(in the rows, 128 means zero)
One turn moves every row onto another: examples first, then more rows asked
Linap: [115 123 151 119 106 113 127 129 112 128 142 139 120 103  95 123 105 125
 131 100 119 122 149 150 116 113 109 128 167 130 116 154 149 117 159 151
 140 135 156 140 135 120 107 132 126 144  90 113 110 131 128 114 117]
mol: [105 130  96 142 137 105 125  95 112 105 133 137 114 147 102 143 153 141
 101 104 117 130 147  99 143 103 163 119 105 133  99 136 149  89 152 127
 156 129 172  91  96  95 108 130 112 152 124 102 117 147 125 110 122]
Dipa: [134 106 136 138 114 112 145 152 112 109 161 147 146 134 120 119 115 164
  73 113 119 147 132 124 113  97 115 141 141 121 130 130 109 112 121 139
 143 139 159 119 127 114 124 133 134 142  95 132 121 134 110 104 112]
pimu: [118 103 150 141 130 116 138 135 100  89 122 160 132 129 113 100 111 169
  97  74 124 136 128 133 114  81 147 110 148 141 150 138 100 105 135 144
 142 145 179 111 112 112 129 119 133 170 134 137 132 128 134 107 103]
davag: [ 94 137  97 137 115 126 141 109 107 124 135 131 157 149  93 146 117 126
 135 128 115 139 146 112 107 122 150 122 121 144 102 158 152 103 164 136
 106 135 163  91 123 111 100 124 123 104  99 118 130 160 163  86 128]
fula: [ 98 142 110 161 132 127 142  98 106 124 129 139 152 136 115 152 111 147
 129 123 110 144 155 130 102 113 156 116 120 142 113 145 142 110 142 128
 101 147 158 112 118 116 118 108 148 107  97 128 108 161 179  79 135]
zod: [111 129  99 154 132 116 131  83 127 128 106 152 147 124 114 145 123 135
 141 116 121 137 139 124  86 119 159  97 133 159 112 164 152  94 149 127
 107 121 171  84 101 133 112 126 126 122 115 125 130 148 167 113 116]
magit: [113 130 131 146 109  96 134 141 137 115 173 130 148 126 100 130 116 141
 155 121 110 128 132  91 134 113 132 102 161 132 145 137 143 118 117 157
 130  93 145  95 129  99 117 136 139 145 116 122 106 144 132 106 119]
tikef: [123 101 137 139 115 111 138 150 109 111 159 139 140 138 122 112 110 163
  85 111 118 143 130 121 115  95 112 135 146 122 136 131 107 114 114 136
 147 142 155 124 129 107 125 121 130 145  95 134 121 128 105 102 110]
Balo: [127 104 135 129 110 109 136 149 111 111 155 168 147 143 109 111 135 155
  81 110 118 137 117 101 109  91 131 136 153 128 138 140 120 102 135 148
 139 115 174  94 101 118 116 146 113 141 105 123 141 128 103 118 107]
gigo: [ 94 126  91 146 128 122 122 108 120 134 127 126 160 133 102 144 108 133
 142 134 117 141 134 113  84 136 148 110 119 130 112 163 145 109 153 104
 112 131 158 104 101 130 121 121 118 109 102 133 125 155 152 111 127]
Tak: [113 108 134 143 133 107 128 143 116 107 132 156 143 127 110 104 138 173
  90  97 124 136 110 116 105  87 152 119 144 122 158 142 101 104 142 134
 137 128 174 114  83 118 142 135 110 148 122 144 143 136 119 132 111]
Sus: [ 93 131  93 132 115 119 142 108 116 129 136 126 156 143  95 151 124 132
 126 131 118 145 144 114 111 124 145 125 123 142 105 160 157  97 158 136
 104 139 160  94 125 118  98 128 121 104  96 122 128 158 162  90 123]
fopap: [122  96 143 132 111 109 127 145 107 112 150 163 141 149 110 106 127 154
  91 105 114 132 119  96 115  89 133 129 160 133 141 138 117 103 129 148
 141 114 174  95 106 110 111 135 112 144 105 122 140 125  98 111 109]
naduk: [120 119 110 151 140 107 125  97 113 111 135 146 120 136 121 146 135 155
  96 114 101 134 147 106 132 105 158 109  98 127  89 128 144  97 127 114
 154 146 170 105  95 107 116 118 131 156 106 105  93 150 129 112 127]
Suvar: [110 133 132 142 119 101 138 142 134 105 166 118 145 114 100 135  98 149
 152 106 118 138 144 110 131 123 132 100 149 128 149 143 136 127 117 146
 136 118 141 107 140  98 121 125 153 161 131 133  95 151 148 100 114]
dopun: [115 117 127 140 113 109 146 142 105  95 147 129 134 134 105 107 123 152
  92  92 136 134 135 137 134  86 117 128 145 144 142 135  92 104 143 154
 150 139 169 123 140  96 129 119 128 155 124 137 143 128 122  91 105]
sib: [ 99 149  95 168 133 112 138  82 128 128 115 134 142 121 111 150 139 144
 135 118 127 134 147 141 106 106 156  98 124 152 125 157 133  92 151 132
 103 135 167 109 111 120 128 118 130 112 111 142 132 156 177 100 124]
makuz: [111 130  85 157 133  97 126  96 121 111 133 120 115 129 106 135 150 141
 107 121 112 126 139 115 149 101 146 112 104 137  91 129 130  93 146 122
 157 138 168 108 105  97 129 117 113 149 112 106 113 156 129 117 124]
Zosov: [112 134 105 160 135 121 131  88 119 124 111 154 151 132 113 143 110 131
 146 116 119 135 146 125  80 119 161  97 135 156 110 161 150 102 148 120
 110 117 173  84 101 131 116 122 131 123 118 120 128 145 164 107 125]
goke: [ 97 156  94 170 129 116 135  86 117 127 119 131 145 130 104 144 137 136
 142 123 131 128 148 136 104 108 157 103 128 154 120 156 128  99 155 132
 102 126 164 109 111 112 134 116 132 109 113 137 137 153 173  92 130]
monir: [116 128 153 131 107 103 116 121 120 145 145 150 123 104  98 123 127 130
 132 114 117 110 138 136 109 105 114 118 169 126 125 153 147 109 153 144
 134 120 157 140 111 125 119 139 113 132  78 122 118 129 113 127 122]
zuzor: [ 99 127 138 152 118  96 125 137 134 121 162 136 154 126  99 126 128 158
 155 121 102 121 120  84 132 106 156  86 155 121 157 135 135 112 123 149
 123 106 150 108 102 106 128 131 132 145 113 134 103 156 140 119 125]
vub: [124 122 122 141 113 110 154 148 112  95 150 134 140 126 105 112 128 156
  82  97 133 138 135 145 131  90 119 135 140 141 137 136  93 102 145 155
 145 142 169 119 134 100 138 128 132 155 120 137 143 138 129  97 107]
ziza: [102 139 106 152 129 123 148  96 114 122 127 142 149 135 113 154 120 148
 122 119 114 145 156 135 108 114 156 112 118 145 109 150 148  98 141 136
 100 153 160 108 125 116 107 114 145 109  96 130 109 162 181  83 127]
vum: [ 91 137 164 125 121 114 125 114  99 123 128 159 120 109  89 120 138 144
 128  80 124 113 148 145 124  86 152 108 160 124 142 155 143 108 175 159
 125 143 171 146 104 117 115 135 120 141 107 133 123 135 144 111 123]
Duvu: [120 118 102 150 144 110 135  98 116  97 118 140 109 134 113 132 131 142
 109 102 104 137 144 113 134 105 158 119 111 147  88 132 142  96 142 129
 156 137 168  87 106  96 111 115 126 159 123  88 102 154 141 117 119]
lepus: [104 103 137 142 129 107 120 141 111 109 132 151 138 134 107 100 134 170
 100  96 123 129 108 111 112  87 147 112 149 124 161 142  99 103 138 133
 139 130 173 120  89 117 137 127 108 149 121 146 143 130 112 128 108]
dig: [ 93 139 130 136 120 103 136 138 123  98 157 115 147 118  85 130 112 151
 153  95 122 126 140 111 142 117 154  85 142 129 158 147 129 114 142 150
 133 124 156 112 128  94 126 129 143 171 145 146 113 154 157 102 116]
Lugu: [ 99 128 149 140 119 106 134 136 120 104 150 141 154 123  92 126 118 160
 156  96 104 122 129  95 137 105 172  76 149 128 157 139 139 109 132 155
 124 120 166 100 102 105 123 132 140 165 135 138 104 156 158 110 120]
Moda: [101 123  95 150 159 105 118  98 120 104 124 127 110 129 112 136 141 155
 105 104 112 141 141 111 131 111 159 120  99 119 110 135 138 104 139 109
 156 143 158 109  93  98 125 115 117 149 121 112 102 156 135 124 121]
medaz: [ 95 130 154 119 122 116 130 126 101 116 133 138 117 102  89 121 115 139
 127  83 125 124 152 157 121 105 130 124 155 122 134 157 142 117 169 150
 133 157 157 155 127 115 117 126 126 147 100 131 112 140 144 109 120]
Pon: [106 128 170 138 118 109 114 113 110 141 135 175 125 107 102 124 136 146
 127  99 113 107 140 132 111  91 147 103 168 122 139 151 148 105 152 149
 125 126 168 142  90 129 119 138 121 136  87 130 114 128 127 126 125]
kila: [124 110 141 141 129 117 148 142 107  88 122 163 137 122 111 103 120 172
  88  77 123 139 127 141 112  83 149 119 146 142 148 140 101 104 144 148
 138 143 182 106 106 113 133 127 135 166 136 135 136 135 142 114 103]
zafub: [ 99 120  91 141 131 118 126 106 128 134 122 136 154 128 104 148 113 138
 134 130 114 149 131 113  85 133 148 109 121 132 114 167 154 102 146 110
 110 135 158  99 103 136 111 126 117 111  98 131 122 156 156 119 121]

Pon turns into Linap
ziza turns into zod
Now these:
fopap turns into dopun
Suvar turns into Lugu
Moda turns into naduk
vub turns into Tak
fula turns into Zosov

One turn moves every row onto another: examples first, then more rows asked
zulo: [133 136 111 139 122 115 138 148 150 126 121 110 155 114 140 136 129]
lipek: [121 118 149 115 141 148 125 126 168 119 128  91 143 141 156 143 109]
kamu: [150 134 129 119 114 153 120 136 146 126 143  97 158 122 132 161 117]
Gumo: [129 118 119 128 149 151 140 119 123  94 117  97 129 155 163 143 132]
tope: [105 122 127 126 128 136  89 108 127 104 157 102 128  95 149 156 149]
Pabuz: [148 137 127 142 154 132  96 124 131 140 109 117 127 132 139 171 103]
ditiz: [118 100 133 135 116 120 123 101 130 110 116  98 153 141 125 144 125]
rir: [112 121 116 134 138 157 105 119 137 126 159 110 130 147 160 163 104]
nedu: [109 137 130 149 140 151 133 143 149 115 115  93 127 136 154 167 159]
Bura: [107 118 119 138 130 143  80 128 136 129 157 108 126 102 155 163 146]
Lim: [168 124 127 127 143 128 108 128 135 139 126 115 138 110 153 121 120]
Muva: [120 126 110 143 124 168 132 117 130 111 135 114 128 111 160 177 114]
seli: [ 92 133  90 139 146 138 125 133 127 125 118 120 146 118 146 147 145]
Nul: [134 120 127 140 157 145 125  88 125 145 161 106 141 113 147 144 129]
fazi: [157 123 125 149 129 150  95 114 131 126 105 107 118 117 152 131 151]
riro: [137 148 116 118 155 131 108  95 117 110 144 119 120 137 131 154 143]
Vavas: [112 123 122 136 146 112  95 131 146 122 130 112 153 108 141 175 159]
zeso: [133 139 112 139 145 123 122 108 145 120 108 119 104 105 126 138 111]
sisi: [105 123 122 120 135 117 105 113 142 115 112 126 151  87 159 161 132]
zam: [110 138 130 114 138 130 108  88 138 100 118 106 117 117 124 136 129]
Dufin: [146 120 124 144 128 133 102 118 156 135 167  91 128 124 153 156 150]
Zosom: [122 112 145 135 123 137 100 137 160 147 115  92 154 129 148 164 137]
Vizom: [142 102 129 140 134 155  94 101 131 141 141 106 146 110 162 126 127]
Vivid: [117 125 140 142 141 154  91 108 109 120 128  73 137  99 145 143 130]
zuvus: [119 126 123 119 158 151 128 127 138 121 152 113 132 150 163 160 103]
Teg: [127  97 121 148 148 138  97 151 128 125 127  97 136 121 158 152 160]
fer: [121 138 118 138 143 124 114 120 157 123 115  77 121 107 138 138  92]
sok: [125 153 109 130 155 146 113 125 113 118 129  86 143 146 146 176 140]
Tapug: [119 122 116 119 150 157 135 139 119 142 111 118 127  98 162 153 129]
vik: [140 130  91 122 141 123 124 134 116 132 111 111 126 134 126 161 133]
tipe: [121 155 123 130 129 167 133 152 136 121 125  96 153 124 152 150 118]
pedud: [159 125 128 139 128 124 127  90 145 123 137 100 104 117 157 154 127]
suso: [125 110 139 115 105 135 111 103 145 113 134  81 130 134 164 162 145]
befet: [ 98 139 119 133 129 115 102 121 101 125 146 110 134 144 144 154 119]
mal: [122 122 129 120 131 133 101 141 131 123 108 110 123  93 155 114 115]
gole: [134 105 141 128 148 133 114 116 133 109 110 118  93 133 138 147 132]
rer: [113 142 109 139 129 126 135 141 154 122 121  87 162 121 140 137 145]
dudoz: [113 119 135 123 140 118 121 110 121  98 156  92 124 150 151 151 115]
mola: [106 136 124 127 147 115 109  97 142 108 113  95 139 123 114 133 133]
dib: [142 127 112 131 154 110 113 100 138 124 128  74 130 124 144 160 159]
romir: [107 113 140 126 129 159  99 121 132 147 116  85 114 127 164 140 113]
rapok: [156 137 136 126 160 142 114 129 138 143 134 116 138 111 165 136 107]
finav: [137 125 139 147 146  98 139 135 134 126 129  97 143 103 159 163 139]
sege: [103 122 143 116 147 131 135 131 115 112 114  85 112 115 151 135 109]
dil: [125  95  96 136 132 142 103 114 116 133 114 123 135 100 143 146 138]

nedu turns into Gumo
Lim turns into Bura
Now these:
dil turns into Zosom
mal turns into Dufin
Pabuz turns into Vivid
zeso turns into Vizom
suso turns into vik
kamu turns into befet
mola turns into rapok

